Some points, one per row:
[ 14 -21 -27 -15 -27 -29  -7 -18]
[  4  45  40 -12  42  71  22  52]
[  2   1  -1 -11  -8  -5   5  -2]
[  4   3  22  -8 -12  21  18 -11]
[ 18 -11 -17 -15 -30 -29 -13 -23]
[ 1 47 54  2 56 83 24 58]
[  9 -21 -23 -14 -29 -35 -12 -24]
[ 15 -24 -25 -19 -31 -43 -12 -30]
[  3 -25 -23  -9 -22 -41 -12 -29]
[  7   5   4 -15  -9  23   9  -9]
[  5 -20 -15   3 -21 -38  -5 -20]
[-17  11   8  45  26   8   2  14]
[-12  69  79   3  82 123  28  79]
[ -7 118 127  35 127 127   3 127]
[ 12 -15 -16 -14 -21 -16  -8 -23]
[-20 -38 -47  36 -30 -62  -8 -33]
[-11  98 111  20 123 127  21 116]
[ -3  53  56 -12  57  86  24  63]
[  5  23  21 -14   7  39  12   8]
[ -5 -24 -28  22 -27 -50  -5 -25]
[ 12 -20 -21 -14 -29 -34 -17 -25]
[ -9 -26 -27   7 -24 -47 -11 -30]
[ 10 -26 -32 -19 -24 -30 -13 -27]
[-2  6  8 16 13  4 11 10]
[  7 -38 -39 -20 -38 -47 -13 -30]
[ 2  4 26  7 -1 32 23 -6]
[ 1 17 21  1 26 22  0 25]
[  5  -4   3 -13 -16   6   7 -13]
[ 12 -20 -22 -17 -32 -40 -16 -26]
[  1 -18 -18  30 -14 -44   3 -15]
[ 11 -23 -22 -13 -30 -44 -12 -28]
[ 2  8  8 -7 11 21 -2 14]
[-14 -32 -42  44 -27 -62  -6 -26]
[ -9  71  80  13  85 104   9  75]
[  8 -24 -30 -18 -36 -42 -16 -24]
[  7  23  15 -11  11  28   1  14]
[ 15 -28 -31 -15 -34 -47 -13 -28]
[  1  19  18 -12  23  31   6  21]
[-10  45  47 -14  56  81  21  54]
[-15 -26 -25  26 -17 -49 -10 -29]
[-6 42 41 14 40 23 -1 47]
[-3 17 17 -7 16 36 14 19]
[  4 -22 -27   0 -27 -43  -8 -20]
[ 0 41 46 -4 39 73 19 33]
[  5  -1  13 -12  -8  21  18 -11]
[ 15 -19 -30 -26 -35 -39 -15 -21]
[-11  70  81  24 105 127  30  90]
[ 3  1 -1 -9  0 11  3 -2]
[ -6 -21 -23  22 -14 -47 -15 -28]
[  9 -24 -24 -19 -39 -51 -17 -30]
[-12 122 127  68 127 127  -3 127]
[  1  -4  10 -12 -14  20  21 -18]
[ -7 -13  14  18 -11   1   4 -28]
[ -1 -29 -35  -7 -30 -48  -3 -23]
[ 11  13  -1 -16 -10   6  -3   0]
[-11 -36 -28  -3 -26 -47 -10 -30]
[-10 -28 -35  22 -27 -48  -1 -21]
[ -6  28  36  13  36  14 -15  32]
[ -8 -33 -34  23 -21 -48  -2 -32]
[ 10 -32 -33 -15 -33 -46 -17 -33]
[  3  38  36 -10  44  70  22  45]
[  8 -18 -24 -22 -30 -36 -14 -27]
[ -6 -39 -48   0 -35 -60 -12 -31]
[  9  13  16 -11   5  38  19   3]
[-11 -30 -27  46 -11 -50  -2 -25]
[-10 -24 -23  26 -15 -46 -13 -28]
[-11   4   6  13  15  10   5  10]
[  5  -3  -4 -16  -6   3  -4  -3]
Then 12 other points, each followed by its number:
[-18 -68 -53 127 -39 -80  13 -54] 0
[ 11 -22 -26 -18 -29 -25  -8 -22] 1
[  3 -24 -22 -14 -23 -28  -4 -27] 2
[  5 -20 -12  -9 -27 -26  -4 -24] 3
[-13   9   6  34  36   7  -2  24] 4
[ 25 -24 -35 -26 -41 -50 -18 -29] 5
[-16 -40 -51  27 -30 -62  -5 -34] 6
[ 11 -22 -26 -21 -28 -33 -15 -28] 7
[  1  13  12 -11   6  31   7  10] 8
[  7  -6  -6 -11 -24  -7  -2 -23] 9
[ -8 101 114  27 126 127  16 117] 10
[  5  10   2 -17  -5  11  -1  -1] 11
Which of these numbered points is nearest to each point below, looking only along the 3 directions in which the first points spread most? Its number follows each.
[-15  19  30  33  39  22  -2  26] > 4
[  2 -13 -14  -4 -22 -25  -5 -20] > 3
[  1  14  23 -12   8  29  14   8] > 8
[  7 -21 -26 -16 -34 -36 -23 -27] > 7
[-13  14  15  33  23  13   2  15] > 4
[  1 -13 -17  -4 -24 -19   0 -22] > 3
[  7   3   3 -15  -2   0   2   0] > 11
[  2 -26 -12 -14 -26 -17  -1 -28] > 3
[ 21 -19 -23 -18 -34 -44 -13 -23] > 7
[  9  -9 -11 -16 -19  -5  -1 -14] > 9
[  5  -9  -5  -8 -18  -1   1 -24] > 9
[  0  34  40 -16  31  79  30  38] > 8
[  5 -10  -4 -17 -20  -7   0 -25] > 9
[  2  17  20 -12  16  48  19  20] > 8
[ 10 -18 -19 -18 -32 -26  -7 -24] > 1
[-18 -46 -67  34 -35 -81  -9 -43] > 6
[  4   3   1 -16  -5   7  -1  -7] > 11
[ 14 -16 -24 -19 -33 -36 -16 -27] > 7
[-33 -56 -71  81 -35 -85  -7 -47] > 0
[  2 -37 -39 -20 -37 -48 -17 -31] > 5
[ -6 -35 -57  40 -33 -69   1 -24] > 6
[  4   7   7 -12  -2   1  -5   4] > 11
[-16  16  25  35  38  21  -2  24] > 4
[-12  13  12  23  20  15   3  15] > 4
[  9  -7  -6 -13 -21  -7  -2 -16] > 9
[  4   9   1 -18  -5  20   4  -6] > 11
[ 16 -21 -28 -20 -33 -38 -12 -19] > 7
[ 11 -24 -17 -22 -33 -28   0 -22] > 1
[ 0 19 20 -9 15 39 16 18] > 8
[  6   0  -2 -13   1   7  -3   3] > 11
[-23 -40 -52  43 -27 -66 -11 -38] > 6
[ -3 -30 -29  -1 -26 -46  -6 -25] > 2
[-10   6   2  32  16   9   9  11] > 4
[-10   6   4  20  18  13  10  14] > 4
[  6 -13  -1  -5 -17  -4   6 -16] > 9
[ -1  94 106  23 116 127  34 114] > 10
[-10  99 113  26 122 127  32 114] > 10
[-15 -54 -44  96 -36 -71   5 -44] > 0
[ 19 -20 -25 -16 -30 -44 -12 -22] > 7
[ -9 -39 -57  27 -35 -70  -8 -31] > 6
[ 4 27 29 -7 22 56 19 17] > 8
[  1 -27 -39   0 -27 -41  -8 -29] > 2
[-9  7 15 19 23 20 12 18] > 4
[-14 -41 -54  30 -33 -68  -5 -35] > 6
[  1  -8 -16  -3 -22 -19  -7 -24] > 3
[ 12 -18 -19 -19 -28 -27  -9 -22] > 1
[  6 -31 -33 -16 -36 -48 -22 -35] > 5
[ -9 124 127  49 127 127   1 127] > 10
[  7 -18 -15  -8 -25 -30  -1 -20] > 3
[ 16 -30 -36 -21 -38 -50 -18 -37] > 5
[  0 -24 -22  -2 -23 -40 -12 -30] > 2
[ -5 -36 -34   1 -26 -46  -2 -33] > 2
[ 15 -30 -37 -20 -42 -49 -14 -32] > 5
[ -8 127 127  55 127 127  -5 127] > 10
[  5   9  -5 -16  -9  10  -1  -3] > 11
[  9 -10 -21 -23 -33 -18 -13 -21] > 1
[ 13 -23 -27 -22 -38 -50 -16 -32] > 5
[-11 -18  -5  48   1 -26  -1 -19] > 3
[  8   3   1 -16   3   3  -2   3] > 11
[  8  -8  -4 -17 -20  -5   0 -24] > 9
[-8 18 27 18 24 26 -1 17] > 4
[  7  -5 -12 -19 -24   0   5 -17] > 9
[-8 20 27 15 32 19 -5 25] > 4
[ 12  -2  -6 -18 -26  -5   2 -20] > 9
[ 10  26  21 -13  12  46  20  16] > 8
[  5 -36 -38 -18 -35 -48 -19 -33] > 5
[ 11  -2 -13 -17 -16  -8  -6 -11] > 9
[-17 -64 -79  72 -41 -96  -3 -53] > 0
[  1  10   4 -17  -4  16  -1  -3] > 11
[-14 -48 -65  30 -30 -72  -7 -37] > 6
[ 14 -33 -39 -17 -38 -48  -9 -29] > 5
[  1  -5   5 -13  -4  13   6  -6] > 11
[ 10  -3 -12 -19 -24  -6  -2 -22] > 9
[  9  -3 -12 -17 -19   3   2 -16] > 9
[  7  -6  -7 -10 -15   1  -1 -23] > 9
[  4  -8 -24 -24 -26 -20 -18 -29] > 1
[  5 -10 -12 -20 -23  -6  -1 -25] > 9
[ -1 -10  -2 -21 -27   2   6 -32] > 9
[-11 127 127  55 127 127 -12 127] > 10
[ 17 -28 -31 -20 -37 -46 -17 -32] > 5
[-3  3 24 28 10 21  4 -9] > 4
[  3  33  33 -16  30  60  19  40] > 8
[ 11  11  -4 -24 -11   7  -2  -5] > 11
[ -1  87  98  12 106 127  39 102] > 10
[ -1  95 107  21 114 127  25 105] > 10
[ 7 16 17 -9  6 33 11  4] > 8
[  2  19  16 -13  17  30  12  23] > 8
[ -1  -7 -19  19 -11 -23  -1 -11] > 3
[-3 37 31 -9 26 49  6 28] > 8
[ 10 -19 -22 -17 -31 -37 -17 -29] > 7
[  0 -32 -32   1 -28 -45  -1 -25] > 2
[ 11 -15 -23 -20 -24 -26 -13 -25] > 1
[ 11 -28 -33 -25 -40 -50 -13 -28] > 5
[-10  39  39  25  55  71  28  52] > 4
[ -5 -27 -27  -3 -27 -48  -7 -29] > 2
[ -1  83  88  19 103 127  37 105] > 10
[-13 -36 -49  38 -32 -66  -1 -30] > 6
[  4 -19 -10  -3 -27 -28   1 -22] > 3
[  7 -30 -32 -16 -37 -54 -17 -29] > 5
[ -3 100 109  39 127 127  20 112] > 10
[  9  -2  -9 -15 -17 -11  -7 -16] > 9
[-12  99 120  20 124 127  19 118] > 10
[  9 -20 -27 -17 -35 -44 -13 -24] > 7
[-6 44 46 19 57 73 23 56] > 4
[  5   2   3 -16 -13  14   8 -10] > 11
[  9   2   0 -14   6   7   2   7] > 11
[ 14 -24 -30 -24 -33 -47 -19 -33] > 5
[  5 -10  -9 -19 -23   5   9 -22] > 9
[  5 -20 -21   2 -20 -27  -8 -23] > 3
[ -6 110 127  41 127 127   8 126] > 10
[-10  13  29  19  23  34   5  14] > 4
[-10  46  61  21  68  86  21  55] > 4
[ 21 -31 -38 -18 -38 -50 -12 -28] > 5
[  5 -18 -24 -10 -31 -30  -8 -22] > 2
[  7 -17 -11  -9 -27 -22  -3 -21] > 3
[-21 -41 -46  33 -26 -60 -10 -34] > 6
[  6   3   4 -17   0  12   3   5] > 11
[  7  11   7 -15  -9  15   3  -3] > 11
[ 11 -35 -42 -18 -39 -49 -13 -29] > 5
[  8 -17  -8   1 -26 -30  -2 -20] > 3
[ -5 -18 -23   1 -22 -27  -3 -23] > 3
[-14 -38 -56  47 -27 -72  -4 -32] > 6
[ 17 -24 -30 -19 -31 -41 -13 -27] > 7
[-24 -43 -48  31 -28 -58  -6 -32] > 6
[  2   2   7 -12 -15  19  11 -16] > 11
[ 13 -25 -31 -17 -41 -51 -18 -25] > 5
[ 10 -23 -30 -18 -26 -18  -8 -19] > 1
[ -4 -27 -23  -1 -21 -42  -8 -26] > 2
[  0 -36 -37 -16 -35 -53  -8 -28] > 5
[  7 -22 -23 -18 -26 -28  -9 -26] > 1
[ 11 -13 -21 -22 -27 -22 -10 -22] > 1
[ 11 -25 -26 -15 -27 -47 -18 -27] > 7
[  8 -28 -35 -22 -36 -45 -20 -33] > 5
[  7 -19 -20 -17 -28 -20 -10 -22] > 1
[ 19 -24 -32 -22 -32 -37 -11 -19] > 7
[ -9 -44 -68  38 -35 -76  -1 -28] > 6
[ 4 28 27 -6 21 47 13 18] > 8
[ -4 -20 -21   5 -19 -29  -3 -23] > 3
[ -2 -26 -21  -9 -23 -33  -5 -27] > 2
[  4  42  39 -13  23  59  13  30] > 8
[ -4 127 127  59 127 127  -5 127] > 10
[  6  14   4 -22  -6  16   2  -2] > 11
[  7  10  -6 -18  -6   7  -3  -5] > 11
[ 12  -9 -12 -14 -24  -9   2 -20] > 9
[ -3 -31 -30 -11 -25 -40  -2 -24] > 2
[-11 -33 -44  32 -28 -62 -10 -32] > 6
[-19 -39 -50  43 -22 -62  -2 -31] > 6
[-12 -35 -39  30 -29 -61  -9 -33] > 6
[ -9  90 100  18 111 124  10 108] > 10
[ -9  93 106  21 113 127  22 104] > 10
[ -7 -29 -28   1 -29 -48 -10 -28] > 2
[  7   0  -8 -17  -8   4   4  -3] > 11
[ -9 108 127  30 127 127  11 127] > 10
[-12  48  58  13  66  79  10  55] > 4
[-5 15 12 14 24 24  9 23] > 4
[ 11 -16 -19 -15 -28 -26 -14 -25] > 1
[ -3 -38 -39 -17 -36 -58 -12 -33] > 5
[ 10 -17 -19 -17 -28 -29 -10 -25] > 1
[  5 -32 -35 -17 -38 -51 -11 -28] > 5
[  8 -12 -13 -19 -32 -16  -4 -23] > 1
[ -5  81  93  10 109 127  38 105] > 10
[  6  -6  -2 -15 -21   7  11 -21] > 9
[ -8  91 102  25 116 127  22 103] > 10
[ 12  -3 -15 -19 -21 -13  -7 -15] > 9
[  9  -3 -17 -21 -23 -10  -6 -21] > 9
[-18 -51 -64  22 -38 -76  -5 -41] > 6
[-10 116 127  33 127 127   2 127] > 10
[-20 -46 -75  44 -37 -77  -4 -36] > 6
[-14  88  99  22 115 127  30 106] > 10
[ -5 -24 -25  -4 -28 -43  -7 -26] > 2
[  6 -29 -28 -13 -31 -45 -15 -31] > 7
[-13  93 109  37 127 127  23 114] > 10
[-14 106 125  38 127 127   9 120] > 10
[ -3  13   7 -16  25  41   8  18] > 8
[ -4 -19   1  14 -22 -19  -8 -31] > 3
[ 13 -23 -24 -13 -28 -43 -14 -27] > 7
[  2 -30 -36 -19 -35 -51 -11 -27] > 5
[-19 -52 -70  20 -37 -71  -3 -41] > 6
[  9 -13 -26 -22 -30 -22 -13 -21] > 1
[  2 -21  -3  -6 -22  -8  11 -26] > 9
[-10 121 127  42 127 127  -1 127] > 10
[ -6 110 127  31 127 127  11 127] > 10
[ -9  93 109  29 121 118  -3 109] > 10
[ 17   3 -18 -24 -34 -17 -12 -18] > 1
[-12 -38 -46  25 -28 -63  -6 -34] > 6
[ 1 20 29 -8 25 41 14 26] > 8
[  7 -32 -35 -19 -35 -49  -9 -24] > 5
[-19 -40 -50  28 -27 -54  -3 -29] > 6
[-22 -33 -45  51 -15 -64  -8 -33] > 6
[-14  99 116  32 126 127  13 109] > 10
